In the data rows, the value 50 means zero.
Some points, each followed by its number:
array([63, 59, 53, 55, 38, 54, 53, 46, 47, 49, 57, 22, 42, 64, 50, 58, 76, 53, 78, 55, 61, 22, 50, 34, 58, 53, 60]) 0
array([45, 53, 71, 48, 55, 48, 46, 77, 53, 18, 41, 37, 39, 38, 62, 56, 69, 77,  1, 38, 14, 49, 66, 64, 50, 24, 82]) 1
array([37, 58, 43, 22, 46, 41, 19, 50, 49, 12, 44, 51, 32, 28, 60, 49, 64, 51,  6, 71,  1, 65, 61, 84, 51, 29, 57]) 2
array([55, 42, 50, 40, 44, 70, 47, 21, 38, 44, 65, 37, 54, 72, 42, 45, 58, 48, 64, 39, 60, 51, 51, 52, 57, 49, 53]) 3
array([42, 47, 32, 49, 41, 57, 66, 37, 28, 65, 54, 45, 47, 38, 55, 35, 69, 27, 88, 81, 51, 53, 55, 44, 45, 57, 54]) 4
array([55, 42, 37, 55, 59, 76, 31, 25, 72, 46, 41, 18, 70, 40, 76, 45, 58, 48, 96, 56, 73, 54, 35, 23, 39, 51, 60]) 5
array([59, 54, 36, 67, 73, 42, 42, 76, 75, 31, 28, 25, 69, 23, 81, 62, 50, 77, 30, 51, 41, 66, 47, 56, 22, 24, 66]) 6
array([72, 35, 61, 79, 48, 53, 30, 50, 61, 68, 69, 28, 59, 63, 74, 63, 81, 56, 89, 32, 75, 47, 52, 11, 44, 68, 40]) 7
array([55, 47, 63, 39, 29, 51, 49, 52, 44, 24, 30, 37, 30, 52, 24, 54, 74, 41, 74, 64, 16, 44, 45, 51, 54, 31, 52]) 8
array([60, 61, 44, 47, 34, 62, 92, 40, 53, 46, 57, 49, 31, 49, 46, 45, 53, 31, 68, 82, 55, 49, 45, 46, 60, 52, 51]) 9
array([38, 53, 57, 44, 51, 46, 50, 52, 33, 33, 45, 82, 49, 67, 11, 20, 38, 62, 19, 34, 45, 57, 50, 86, 62, 54, 53]) 10
array([46, 34, 47, 46, 47, 52, 69, 33, 41, 73, 64, 47, 55, 61, 18, 48, 33, 28, 85, 48, 62, 46, 52, 57, 57, 66, 47]) 11
array([56, 58, 44, 44, 49, 50, 28, 31, 40, 42, 47, 40, 55, 56, 43, 43, 65, 43, 83, 39, 59, 42, 49, 27, 56, 49, 58]) 12
array([76, 41, 24, 56, 61, 78, 46, 27, 62, 69, 54, 31, 38, 51, 66, 54, 71, 30, 95, 51, 93, 51, 56, 37, 28, 56, 54]) 13
array([60, 44, 64, 62, 35, 46, 47, 49, 58, 54, 56, 28, 37, 66, 34, 54, 50, 51, 99, 49, 85, 50, 44, 41, 59, 58, 37]) 14
array([52, 52, 57, 38, 50, 22, 65, 46, 47, 68, 41, 94, 35, 68, 13, 41, 32, 57, 17, 49, 44, 62, 46, 48, 54, 55, 40]) 15
array([19, 37, 43, 39, 68, 48, 16, 36, 54, 59, 38, 62, 69, 45, 39, 43, 14, 43, 47, 60, 49, 56, 41, 47, 53, 58, 42]) 16
array([43, 45, 49, 55, 51, 32, 67, 73, 51, 58, 52, 75, 58, 53, 46, 56,  9, 48, 39, 36, 51, 45, 53, 85, 47, 71, 49]) 17
array([59, 41, 47, 43, 54, 58, 23, 20, 51, 65, 64, 41, 39, 77, 41, 58, 76, 41, 80, 43, 67, 27, 62, 31, 62, 63, 40]) 18
array([44, 59, 62, 17, 56, 47, 26, 36, 48, 28, 64, 52, 44, 26, 54, 44, 58, 67, 14, 56, 32, 66, 47, 66, 58, 24, 64]) 19
array([43, 52, 53, 42, 69, 48, 10, 39, 76, 53, 38, 87, 69, 51, 54, 48, 12, 40, 28, 57, 45, 45, 42, 32, 56, 57, 46]) 20
array([69, 61, 67, 61, 40, 26, 21, 91, 64, 15, 40, 32, 24, 51, 70, 69, 60, 68, 39, 44, 32, 50, 47, 69, 45, 31, 49]) 21
array([40, 40, 60, 27, 54, 54, 18, 42, 65, 66, 55, 51, 58, 71, 61, 59,  3, 59, 43, 54, 64, 37, 51, 49, 49, 72, 23]) 22
array([21, 43, 29, 46, 64, 50, 58, 53, 50, 73, 64, 50, 68, 34, 61, 64, 28, 18, 79, 60, 39, 39, 60,  5, 49, 57, 51]) 23
array([45, 54, 63, 57, 52, 32, 33, 77, 38, 54, 57, 56, 54, 62, 33, 68, 14, 48, 34, 42, 63, 40, 56, 49, 55, 56, 40]) 24
array([60, 50, 52, 34, 57, 44, 61, 74, 47, 20, 35, 51, 35, 56, 50, 33, 59, 49, 39, 42, 31, 56, 52, 68, 51, 33, 65]) 25
array([34, 25, 52, 38, 61, 86, 44, 10, 51, 81, 81, 48, 69, 64, 65, 49, 27, 29, 75, 58, 58, 45, 61, 33, 60, 64, 32]) 26
array([72, 47, 31, 60, 35, 54, 68, 45, 36, 59, 57, 45, 53, 37, 75, 53, 59, 38, 55, 73, 39, 51, 52, 33, 42, 51, 54]) 27
array([44, 46, 57, 54, 57, 42, 24, 65, 38, 72, 71, 73, 60, 65, 58, 60,  8, 43, 29, 47, 71, 48, 57, 44, 65, 63, 11]) 28
array([61, 36, 37, 38, 55, 57, 12, 33, 49, 66, 29, 92, 45, 74, 39, 40, 22, 47, 31, 55, 46, 47, 48, 58, 58, 54, 32]) 29
array([57, 56, 56, 46, 17, 59, 99, 50, 33, 22, 41, 39, 19, 41, 25, 47, 78, 49, 55, 75, 32, 61, 38, 93, 48, 21, 61]) 30
array([42, 63, 55, 54, 48, 18, 64, 70, 47,  3, 29, 68, 36, 30, 13, 52, 43, 62, 14, 43, 16, 67, 45, 86, 39, 39, 87]) 31
array([40, 53, 68, 39, 52, 33, 36, 44, 56,  9, 32, 76, 43, 51, 25, 37, 53, 62, 15, 38, 26, 62, 43, 60, 50, 32, 58]) 32
array([48, 40, 75, 56, 33, 42, 47, 55, 53, 66, 63, 52, 52, 52, 44, 55, 62, 52, 73, 49, 53, 39, 45, 15, 58, 56, 31]) 33
array([44, 39, 45, 46, 44, 69, 37, 21, 38, 65, 72, 36, 54, 56, 56, 41, 80, 44, 75, 59, 59, 35, 62, 30, 59, 55, 57]) 34
array([76, 55, 28, 59, 69, 52,  3, 60, 60, 62, 69, 35, 59, 68, 71, 61, 46, 56, 35, 31, 79, 39, 84, 27, 50, 68, 54]) 35
array([38, 57, 58, 35, 41, 46, 99, 46, 36, 13, 35, 35, 31, 28, 39, 41, 87, 56, 44, 77,  0, 69, 35, 94, 57, 37, 59]) 36
array([66, 57, 30, 49, 58, 55, 32, 44, 54, 87, 56, 52, 58, 60, 60, 52, 37, 62, 33, 40, 87, 43, 59, 27, 43, 67, 43]) 37
array([64, 32, 50, 47, 33, 52, 30, 35, 55, 64, 57, 71, 51, 65, 47, 57, 39, 20, 69, 48, 45, 48, 51, 20, 59, 67, 32]) 38
array([33, 61, 55, 51, 52, 37, 43, 37, 38, 35, 34, 37, 48, 28, 28, 63, 97, 50, 50, 47, 19, 47, 43,  7, 47, 22, 84]) 39
array([70, 40, 22, 47, 64, 86, 45, 43, 48, 62, 53, 15, 53, 49, 70, 50, 70, 42, 91, 45, 75, 54, 57, 37, 40, 45, 56]) 40
array([84, 65, 63, 54, 40, 49, 32, 51, 62, 44, 43, 38, 37, 54, 58, 61, 82, 59, 72, 39, 64, 52, 42, 14, 55, 24, 51]) 41
array([20, 65, 49, 45, 69, 37, 71, 67, 47, 40, 50, 65, 50, 38, 46, 32, 42, 52, 14, 62, 28, 54, 48, 99, 53, 58, 47]) 42
array([93, 51, 32, 62, 56, 53, 39, 59, 62, 86, 68, 29, 65, 44, 82, 60, 81, 47, 83, 50, 80, 46, 56,  0, 45, 66, 36]) 43
array([ 3, 49, 49, 43, 73, 55, 38, 43, 49, 60, 67, 72, 77, 34, 43, 40,  6, 33, 13, 45, 49, 46, 59, 82, 58, 64, 51]) 44
array([39, 60, 55, 49, 50, 50, 13, 56, 42, 10, 46, 47, 41, 42, 68, 47, 65, 66,  9, 42, 28, 47, 61, 66, 56, 31, 64]) 45
array([38, 63, 50, 77, 63, 29, 21, 92, 54,  5, 36, 19, 47, 19, 70, 74, 74, 77, 13, 32, 24, 52, 70, 47, 34, 30, 72]) 46
array([49, 56, 42, 41, 65, 43, 38, 44, 58, 39, 30, 68, 58, 43, 48, 41, 72, 70, 10, 24, 38, 59, 46, 35, 38, 25, 81]) 47
array([56, 49, 38, 38, 62, 48, 62, 54, 54, 23,  6, 45, 33, 37, 47, 44, 53, 58, 38, 56, 21, 71, 46, 87, 29, 15, 69]) 48
array([78, 46, 48, 57, 71, 57, 19, 55, 73, 66, 73, 63, 50, 71, 68, 66, 15, 43, 36, 30, 86, 51, 57, 39, 53, 71, 23]) 49
array([49, 36, 71, 73, 16, 51, 99, 54, 40, 52, 43, 56, 38, 68, 42, 50, 43, 52, 58, 63, 45, 48, 48, 63, 56, 64, 29]) 50
array([86, 69, 50, 50, 42, 65, 65, 46, 48, 11, 43, 30, 24, 36, 42, 48, 99, 65, 69, 42, 43, 65, 43, 56, 44, 12, 74]) 51
array([50, 46, 42, 39, 54, 60, 99, 53, 37, 36, 48, 52, 29, 40, 30, 36, 75, 22, 74, 74, 25, 64, 51, 74, 52, 34, 68]) 52
array([55, 48, 43, 52, 53, 56, 22, 37, 49, 59, 43, 32, 53, 64, 53, 68, 73, 54, 72, 43, 61, 30, 50, 24, 71, 60, 44]) 53
array([67, 45, 21, 55, 55, 58, 63, 42, 50, 81, 56, 22, 74, 32, 60, 44, 67, 36, 85, 39, 75, 55, 55, 16, 31, 50, 78]) 54
array([51, 62, 40,  7, 58, 46, 36, 51, 32, 15, 47, 45, 35, 31, 42, 41, 76, 53, 27, 55, 27, 68, 60, 98, 51, 18, 80]) 55
array([66, 43, 38, 52, 84, 54, 12, 54, 60, 75, 73, 36, 65, 57, 70, 65, 38, 68, 27, 20, 84, 49, 67, 31, 46, 67, 35]) 56
array([47, 41, 34, 45, 52, 65, 53, 30, 43, 61, 41, 35, 58, 51, 31, 55, 52, 37, 82, 56, 58, 53, 46, 22, 45, 54, 57]) 57
array([37, 45, 58, 48, 56, 53, 13, 61, 50, 35, 58, 51, 46, 58, 60, 53, 39, 53, 26, 36, 26, 37, 82, 55, 59, 48, 58]) 58
array([46, 48, 52, 59, 55, 38, 35, 65, 58, 51, 56, 64, 64, 49, 49, 57, 22, 53, 13, 29, 65, 55, 52, 90, 51, 78, 42]) 59
array([41, 56, 34, 47, 58, 49, 75, 47, 37, 38, 42, 63, 49, 42, 43, 26, 50, 72,  3, 56, 29, 68, 54, 92, 37, 44, 57]) 60
array([59, 70, 62, 71, 47, 47, 53, 60, 76, 13, 50,  0, 34, 26, 82, 63, 95, 62, 70, 64, 36, 40, 41, 30, 43, 28, 75]) 61
array([37, 65, 55, 37, 62, 46, 22, 66, 53, 12, 42, 25, 44, 47, 51, 55, 53, 74, 24, 28, 44, 56, 60, 77, 54, 25, 64]) 62
array([42, 50, 86, 56, 42, 30, 15, 60, 50,  4, 34, 56, 30, 53, 41, 61, 69, 75,  0, 16, 10, 59, 68, 64, 45, 38, 53]) 63
array([74, 50, 28, 57, 78, 57, 34, 68, 54,  9, 41, 19, 44, 32, 78, 50, 90, 72, 40, 50, 40, 56, 63, 74, 30, 26, 93]) 64
array([59, 52, 48, 30, 26, 69, 93, 46, 30, 10, 26, 35,  2, 46, 22, 32, 99, 35, 76, 77, 18, 65, 48, 78, 38, 15, 71]) 65
array([41, 43, 52, 31, 49, 46, 24, 54, 54, 74, 49, 68, 73, 63, 65, 50,  1, 46, 29, 59, 46, 42, 54, 38, 60, 67, 31]) 66
array([32, 39, 65, 18, 73, 53, 39, 44, 59, 57, 54, 73, 51, 70, 53, 40,  4, 39, 24, 45, 36, 48, 57, 57, 65, 63, 32]) 67
array([54, 65, 42, 79, 48, 50, 50, 50, 33, 47, 67, 26, 49, 35, 57, 76, 98, 44, 58, 53, 55, 39, 60, 19, 54, 46, 63]) 68
array([32, 51, 48, 72, 37, 47, 58, 43, 49, 50, 46, 62, 60, 41, 33, 57, 38, 34, 64, 54, 41, 47, 48, 37, 51, 61, 65]) 69
array([55, 43, 61, 65, 52, 56, 18, 68, 58, 55, 61, 37, 70, 66, 67, 49, 30, 65, 47, 39, 73, 33, 58, 38, 57, 65, 26]) 70
array([55, 41, 37, 38, 51, 81, 51, 27, 43, 63, 77, 30, 44, 56, 63, 51, 55, 34, 61, 53, 61, 51, 61, 39, 52, 57, 46]) 71
array([52, 61, 53, 56, 65, 56, 17, 54, 78, 48, 71, 30, 65, 29, 93, 52, 53, 57, 30, 27, 60, 53, 62, 26, 46, 45, 82]) 72
array([49, 53, 56, 45, 43, 31, 75, 75, 46, 51, 40, 86, 42, 53, 40, 44, 40, 61, 14, 55, 37, 54, 45, 87, 52, 76, 31]) 73
array([50, 55, 45, 39, 50, 25, 63, 50, 60, 62, 44, 99, 53, 65, 14, 57,  0, 34, 19, 41, 55, 36, 48, 79, 50, 83, 49]) 74
array([38, 45, 56, 37, 50, 63, 54, 22, 49, 36, 56, 47, 45, 63, 41, 46, 47, 40, 67, 53, 29, 48, 49, 57, 54, 40, 62]) 75
array([64, 41, 76, 57, 26, 62, 39, 15, 62, 81, 70, 53, 46, 73, 50, 55, 44, 49, 74, 50, 93, 44, 45, 32, 56, 57, 25]) 76
array([32, 70, 53, 20, 41, 46, 42, 42, 46, 14, 39, 51, 43, 33, 43, 30, 68, 62, 23, 54, 24, 67, 44, 68, 52, 34, 61]) 77
array([36, 43, 69, 54, 24, 52, 67, 45, 38, 86, 65, 57, 70, 62, 36, 43, 29, 45, 71, 46, 62, 44, 22, 47, 69, 58, 35]) 78
array([71, 57, 37, 60, 65, 41, 64, 57, 60, 56, 40, 54, 52, 50, 42, 38, 46, 69, 25, 41, 68, 53, 48, 44, 34, 54, 73]) 79
array([66, 40, 73, 63, 43, 52, 49, 38, 66, 73, 84, 56, 46, 74, 51, 55, 73, 49, 81, 24, 81, 28, 53,  0, 53, 60, 44]) 80
array([38, 55, 55, 28, 52, 44, 53, 57, 64, 12, 27, 67, 30, 47, 48, 46, 52, 56, 13, 34, 10, 52, 59, 64, 42, 31, 60]) 81
array([30, 55, 30, 54, 57, 50, 90, 55, 31, 44, 60, 34, 46, 17, 44, 40, 75, 31, 74, 75, 38, 55, 54, 49, 47, 43, 72]) 82
array([48, 50, 55, 51, 47, 44, 47, 71, 37, 56, 64, 61, 77, 51, 48, 45, 37, 55, 20, 55, 49, 50, 53, 45, 60, 46, 49]) 83
array([56, 45, 51, 50, 43, 57, 63, 27, 50, 79, 48, 51, 55, 50, 49, 42, 58, 54, 61, 50, 58, 57, 25, 55, 52, 52, 44]) 84
array([54, 61, 52, 64, 44, 42, 99, 66, 62,  4, 40, 16, 22, 20, 30, 61, 87, 54, 69, 74, 31, 67, 38, 61, 37, 16, 77]) 85
array([39, 68, 48, 53, 48, 49, 39, 64, 45, 21, 53, 55, 55, 28, 79, 54, 52, 66,  0, 61, 18, 54, 60, 64, 47, 30, 55]) 86
array([41, 59, 21, 47, 87, 37,  9, 52, 49, 48, 35, 51, 64, 30, 59, 47, 73, 71, 17, 16, 38, 59, 55, 31, 38, 40, 73]) 87
array([43, 31, 57, 50, 59, 65, 32, 41, 56, 79, 68, 26, 69, 39, 85, 53, 61, 35, 67, 59, 48, 40, 56,  0, 58, 50, 59]) 88
array([39, 41, 50, 57, 46, 57, 60, 48, 42, 70, 64, 32, 60, 55, 57, 70, 35, 46, 67, 52, 54, 44, 61, 42, 63, 57, 21]) 89
array([71, 49, 52, 60, 74, 46, 32, 47, 70, 45, 43, 40, 57, 75, 51, 57, 47, 74, 41, 17, 75, 41, 61, 52, 44, 44, 72]) 90
array([75, 68, 26, 63, 63, 28, 34, 87, 59, 70, 42, 67, 56, 62, 61, 61, 25, 40, 35, 39, 78, 61, 60, 42, 48, 81, 40]) 91
array([40, 43, 59, 51, 64, 54, 28, 94, 48, 44, 66, 53, 49, 52, 61, 56, 38, 42, 32, 56, 43, 41, 80, 48, 66, 52, 42]) 92
array([42, 48, 59, 51, 43, 41, 51, 60, 24, 38, 48, 57, 50, 56, 41, 41, 43, 55, 25, 47, 48, 55, 51, 75, 45, 46, 45]) 93
array([35, 43, 59, 84, 47, 61, 39, 46, 40, 68, 63, 29, 75, 41, 67, 60, 73, 45, 75, 46, 57, 29, 61,  1, 48, 60, 56]) 94
array([47, 48, 39, 37, 49, 79, 30, 12, 47, 73, 38, 56, 49, 70, 39, 56, 52, 52, 76, 41, 59, 38, 52, 26, 49, 74, 30]) 95
array([49, 52, 61, 54, 40, 46, 31, 35, 46, 49, 46, 51, 40, 60, 59, 52, 99, 59, 52, 43, 36, 50, 45,  7, 56, 45, 39]) 96
array([32, 57, 61, 52, 51, 24, 36, 72, 41, 37, 50, 49, 61, 40, 50, 62, 47, 54,  4, 34,  8, 54, 73, 42, 46, 44, 69]) 97
Which three points above are nearest to each new point by angle? Their numbers follow each, nearest first.
array([44, 66, 56, 59, 54, 44, 30, 60, 64, 41, 49, 48, 48, 59, 55, 50, 38, 64, 34, 20, 75, 40, 50, 96, 59, 66, 40]) 59 62 17
array([44, 45, 65, 38, 62, 49,  5, 35, 48, 39, 35, 63, 45, 63, 36, 49, 29, 72, 23, 52, 59, 55, 39, 69, 59, 42, 26]) 29 22 16
array([46, 56, 35, 56, 81, 55, 48, 52, 55, 54, 36, 57, 72, 48, 45, 18, 28, 49, 58, 35, 70, 47, 50, 44, 40, 61, 67]) 79 16 90
array([48, 52, 68, 60, 51, 43, 53, 76, 62, 36, 52, 60, 51, 54, 45, 54, 28, 53, 32, 53, 54, 42, 50, 39, 53, 44, 41]) 24 92 83
array([41, 64, 51, 61, 64, 52, 58, 65, 51, 46, 55, 43, 55, 62, 51, 47, 37, 63, 22, 40, 65, 42, 58, 97, 52, 59, 35]) 59 42 17
array([62, 45, 29, 62, 63, 52, 65, 65, 63, 94, 61, 20, 67, 38, 63, 61, 45, 40, 93, 55, 73, 52, 42,  6, 25, 42, 66]) 54 43 40
array([52, 37, 49, 44, 48, 76, 83, 39, 53, 70, 58, 56, 37, 64, 50, 40, 36, 32, 74, 81, 51, 46, 49, 56, 60, 66, 42]) 9 11 26
array([70, 36, 57, 45, 47, 54, 58, 48, 53, 63, 40, 54, 39, 60, 70, 45, 75, 57, 59, 53, 37, 62, 45, 35, 50, 37, 30]) 96 41 43
array([36, 56, 62, 60, 48, 35, 65, 89, 53, 17, 24, 56, 45, 32, 39, 56, 27, 55, 14, 45, 27, 59, 45, 73, 45, 38, 74]) 31 81 1
array([53, 46, 50, 53, 26, 55, 47, 62, 51, 27, 44, 32, 36, 46, 74, 56, 71, 48, 57, 56, 30, 55, 50, 42, 54, 30, 39]) 61 8 21
array([39, 40, 61, 54, 41, 44, 99, 55, 39, 78, 66, 63, 53, 44, 28, 49, 54, 40, 63, 50, 63, 42, 40, 44, 58, 60, 38]) 78 11 50
array([37, 48, 56, 37, 69, 55, 16, 26, 62, 53, 17, 73, 42, 68, 39, 49, 24, 62, 26, 48, 57, 47, 45, 51, 52, 60, 28]) 29 20 16
array([61, 48, 48, 63, 45, 23, 65, 72, 40, 44, 39, 68, 39, 57, 52, 44, 47, 69, 23, 45, 44, 73, 52, 94, 45, 59, 46]) 73 93 60
array([59, 34, 36, 45, 69, 53, 36, 60, 45, 86, 67, 59, 87, 60, 50, 41, 29, 38, 48, 49, 69, 45, 59, 30, 55, 62, 52]) 37 66 56
array([32, 58, 34, 38, 65, 56, 64, 54, 41, 38, 40, 82, 55, 47, 36, 21, 38, 50, 26, 50, 33, 45, 50, 99, 54, 64, 44]) 42 10 60
array([77, 53, 51, 76, 37, 49, 53, 78, 50, 31, 42, 31, 40, 44, 69, 59, 86, 44, 66, 51, 25, 60, 50, 45, 45, 38, 54]) 61 51 21
array([52, 73, 54, 49, 59, 31, 71, 64, 44, 17, 36, 64, 41, 33, 39, 42, 70, 76, 12, 48, 29, 78, 46, 76, 46, 25, 67]) 31 60 77
array([36, 35, 30, 42, 66, 60, 99, 34, 46, 99, 65, 70, 64, 38, 46, 46, 43, 32, 49, 67, 45, 44, 52, 29, 44, 75, 37]) 23 26 11
array([71, 53, 54, 51, 47, 48, 72, 43, 67, 34, 44, 39, 43, 62, 24, 53, 61, 39, 85, 29, 70, 53, 30, 50, 49, 53, 53]) 14 51 0
array([65, 41, 58, 59, 25, 43, 46, 59, 43, 38, 65, 45, 49, 57, 42, 53, 60, 34, 76, 38, 50, 53, 47, 42, 54, 45, 53]) 14 33 0
array([58, 46, 29, 51, 55, 68, 99, 57, 47, 60, 47, 35, 46,  6, 81, 31, 88, 48, 67, 71, 22, 59, 59, 56, 29, 31, 84]) 82 52 27
array([60, 65, 50, 46, 42, 55, 68, 32, 44, 30, 44, 33, 35, 26, 46, 43, 83, 53, 64, 61, 39, 69, 30, 59, 38,  5, 84]) 51 85 65
array([41, 48, 75, 59, 46, 56, 32, 56, 58, 53, 61, 42, 60, 51, 65, 35, 29, 73, 48, 51, 67, 42, 45, 50, 51, 49, 34]) 70 22 28
array([37, 49, 58, 40, 64, 39, 15, 35, 46, 16, 48, 68, 53, 55, 26, 39, 39, 46, 34, 36, 39, 45, 53, 52, 56, 39, 85]) 32 10 45
array([60, 40, 43, 40, 50, 55, 99, 38, 47, 85, 69, 75, 52, 69, 24, 49, 29, 17, 64, 57, 71, 46, 54, 41, 60, 77, 36]) 11 78 9
array([38, 43, 51, 77, 35, 45, 73, 57, 40, 60, 56, 51, 67, 46, 35, 56, 42, 32, 64, 56, 56, 63, 42, 28, 53, 59, 46]) 69 78 11
array([47, 53, 63, 43, 23, 39, 50, 37, 57, 23, 53, 44, 44, 43, 42, 50, 46, 40, 65, 68, 26, 46, 36, 46, 55, 36, 62]) 8 75 85
array([50, 54, 46, 37, 64, 52, 15, 38, 48, 37, 31, 60, 52, 38, 62, 41, 85, 88,  2, 31, 19, 56, 55, 52, 39, 32, 70]) 47 87 45
array([66, 52, 62, 79, 24, 57, 33, 62, 66, 52, 63, 21, 48, 58, 73, 77, 40, 58, 89, 58, 84, 41, 45, 48, 54, 51, 21]) 14 7 76
array([31, 47, 44, 57, 69, 50, 58, 53, 52, 69, 27, 59, 61, 53, 50, 52, 12, 70, 41, 45, 55, 43, 55, 55, 40, 58, 48]) 17 16 44
array([60, 54, 46, 54, 57, 42, 14, 46, 70, 49, 45, 29, 54, 57, 57, 67, 51, 54, 79, 45, 61, 41, 41, 22, 54, 62, 39]) 53 7 5
array([52, 49, 55, 29, 57, 50, 62, 47, 58, 57, 55, 56, 47, 44, 53, 38, 26, 48, 48, 57, 45, 48, 51, 58, 43, 39, 63]) 67 44 42
array([39, 66, 42, 56, 48, 58, 87, 42, 39, 44, 56, 45, 54, 40, 46, 40, 55, 44, 68, 67, 43, 39, 53, 52, 53, 49, 62]) 82 9 52
array([67, 45, 51, 63, 27, 52, 80, 38, 53, 72, 45, 64, 43, 73, 41, 67, 43, 43, 58, 51, 65, 47, 29, 53, 54, 75, 24]) 50 78 76
array([74, 60, 39, 71, 44, 49, 99, 52, 53, 48, 55, 42, 55, 44, 52, 47, 55, 22, 76, 43, 77, 48, 34, 54, 47, 60, 64]) 9 54 13
array([52, 49, 54, 51, 47, 54, 73, 35, 49, 70, 50, 52, 47, 39, 66, 41, 69, 64, 49, 59, 56, 56, 23, 64, 51, 52, 30]) 84 50 36
array([64, 37, 32, 42, 58, 55, 58, 47, 38, 84, 76, 54, 68, 35, 55, 38, 66, 27, 70, 59, 44, 58, 57, 15, 51, 48, 66]) 54 88 23
array([60, 44, 67, 65, 46, 59, 75, 64, 75, 56, 53, 26, 50, 68, 46, 60, 30, 55, 75, 48, 79, 42, 45, 34, 53, 63, 37]) 14 76 80
array([50, 51, 44, 46, 35, 57, 99, 43, 35, 65, 63, 52, 48, 45, 21, 53, 53, 34, 61, 79, 58, 53, 44, 47, 52, 55, 44]) 9 11 4
array([36, 50, 54, 52, 51, 64, 61, 45, 67, 40, 57, 30, 47, 26, 75, 59, 56, 48, 58, 77, 31, 58, 46, 37, 38, 39, 42]) 61 85 27
array([46, 47, 62, 79, 48, 49, 37, 57, 37, 59, 74, 28, 55, 55, 67, 69, 71, 43, 72, 59, 46, 32, 55, 31, 70, 65, 41]) 94 7 68
array([63, 54, 44, 53, 61, 35,  0, 76, 51, 31, 41, 32, 46, 43, 67, 81, 78, 63, 27, 23, 39, 58, 61, 48, 57, 40, 60]) 46 21 45
array([66, 70, 38, 77, 47, 47, 86, 67, 42,  6, 46,  5, 28, 16, 68, 50, 99, 47, 78, 69, 34, 65, 47, 74, 19, 12, 84]) 85 51 61
array([60, 48, 43, 52, 63, 47, 42, 48, 56, 64, 61, 60, 62, 53, 64, 44, 25, 43, 53, 55, 64, 60, 48, 51, 37, 63, 50]) 49 91 37
array([67, 54, 46, 60, 79, 46, 24, 70, 66, 52, 67, 28, 74, 41, 68, 51, 57, 54, 44, 10, 69, 54, 63, 39, 45, 46, 84]) 72 35 90
array([52, 45, 53, 47, 51, 44, 47, 53, 40, 47, 48, 74, 54, 57, 38, 42, 36, 47, 36, 42, 52, 65, 50, 66, 41, 52, 52]) 10 93 74
array([68, 46, 47, 62, 45, 51, 99, 51, 35, 48, 55, 61, 32, 43, 49, 40, 70, 26, 71, 57, 51, 55, 39, 88, 52, 60, 50]) 52 30 9
array([42, 52, 49, 59, 49, 38, 42, 55, 49, 63, 57, 58, 72, 49, 70, 50, 21, 66, 15, 54, 67, 55, 47, 82, 50, 68, 23]) 59 28 17
array([54, 53, 23, 52, 79, 38, 28, 57, 61, 50, 34, 33, 63, 29, 61, 58, 33, 48, 46, 47, 53, 61, 54, 36, 24, 45, 68]) 6 87 72
array([61, 71, 47, 45, 42, 52, 27, 31, 43,  3, 26, 11, 26, 34, 49, 61, 99, 69, 67, 44, 30, 48, 43, 52, 47, 11, 77]) 51 61 39
array([47, 52, 61, 49, 32, 49, 74, 74, 46, 49, 45, 81, 38, 55, 61, 35, 30, 63, 20, 60, 42, 57, 51, 71, 55, 62, 33]) 73 42 93
array([70, 49, 71, 64, 64, 49,  0, 57, 63, 50, 49, 33, 72, 71, 67, 53, 51, 96, 43,  8, 87, 42, 45, 31, 62, 53, 36]) 70 90 56
array([35, 42, 58, 58, 35, 65, 71, 51, 45, 95, 73, 32, 71, 45, 68, 50, 36, 48, 68, 75, 62, 46, 56, 18, 49, 60, 28]) 89 26 88
array([52, 64, 39, 26, 77, 58,  9, 49, 57, 29, 62, 42, 64, 32, 68, 48, 50, 41, 43, 50, 59, 53, 56, 47, 50, 47, 64]) 72 87 19
array([36, 54, 34, 62, 38, 55, 68, 48, 45, 37, 44, 45, 40, 19, 94, 64, 73, 53, 43, 69,  0, 54, 58, 55, 33, 34, 60]) 86 36 27
array([43, 57, 64, 41, 39, 45, 36, 57, 40, 21, 38, 69, 43, 54, 26, 46, 38, 50, 20, 42, 42, 55, 45, 63, 47, 45, 49]) 32 10 93
array([34, 52, 67, 49, 38, 57, 39, 31, 54, 38, 46, 86, 47, 57, 29, 36, 21, 63, 22, 51, 51, 41, 48, 79, 56, 56, 35]) 10 74 29
array([41, 47, 40, 43, 82, 61, 27, 67, 53, 39, 59, 40, 49, 49, 70, 55, 40, 48, 39, 48, 56, 47, 64, 68, 52, 55, 36]) 92 58 56
array([42, 24, 42, 39, 58, 56, 76, 16, 55, 63, 41, 43, 59, 53, 41, 37, 42, 35, 96, 62, 51, 56, 44, 42, 38, 54, 57]) 57 11 4
array([44, 46, 52, 66, 22, 54, 48, 52, 50, 69, 66, 40, 60, 47, 73, 64, 40, 48, 66, 78, 55, 50, 46, 38, 50, 62, 24]) 89 33 76
array([64, 55, 24, 57, 70, 54, 68, 47, 53, 61, 45, 15, 60, 23, 61, 46, 99, 53, 86, 52, 77, 57, 52, 26, 17, 40, 74]) 54 40 13
array([57, 41, 59, 47, 29, 43, 73, 51, 59, 73, 58, 53, 38, 36, 63, 68, 42, 44, 41, 73, 32, 47, 51,  6, 47, 29, 46]) 27 33 23
array([54, 53, 31, 61, 39, 55, 44, 46, 59, 63, 46, 28, 39, 54, 42, 52, 49, 60, 89, 49, 67, 40, 50, 41, 42, 72, 48]) 14 13 0
array([50, 50, 64, 61, 22, 50, 99, 53, 61, 51, 63, 58, 30, 43, 66, 54, 34, 21, 70, 86, 31, 46, 50, 54, 59, 57, 42]) 9 50 52
array([48, 45, 54, 29, 44, 50,  2, 48, 39, 41, 46, 81, 47, 78, 28, 44, 36, 40, 26, 37, 44, 47, 64, 55, 67, 61, 34]) 29 67 10
array([40, 68, 41, 36, 53, 30, 71, 77, 35, 13, 14, 74, 39, 45,  0, 33, 58, 48, 23, 45, 20, 63, 43, 74, 49, 36, 77]) 31 25 32
array([49, 52, 29, 42, 44, 49, 30, 38, 45, 59, 65, 50, 53, 44, 59, 46, 53, 24, 92, 78, 51, 50, 46, 28, 59, 51, 51]) 4 34 23
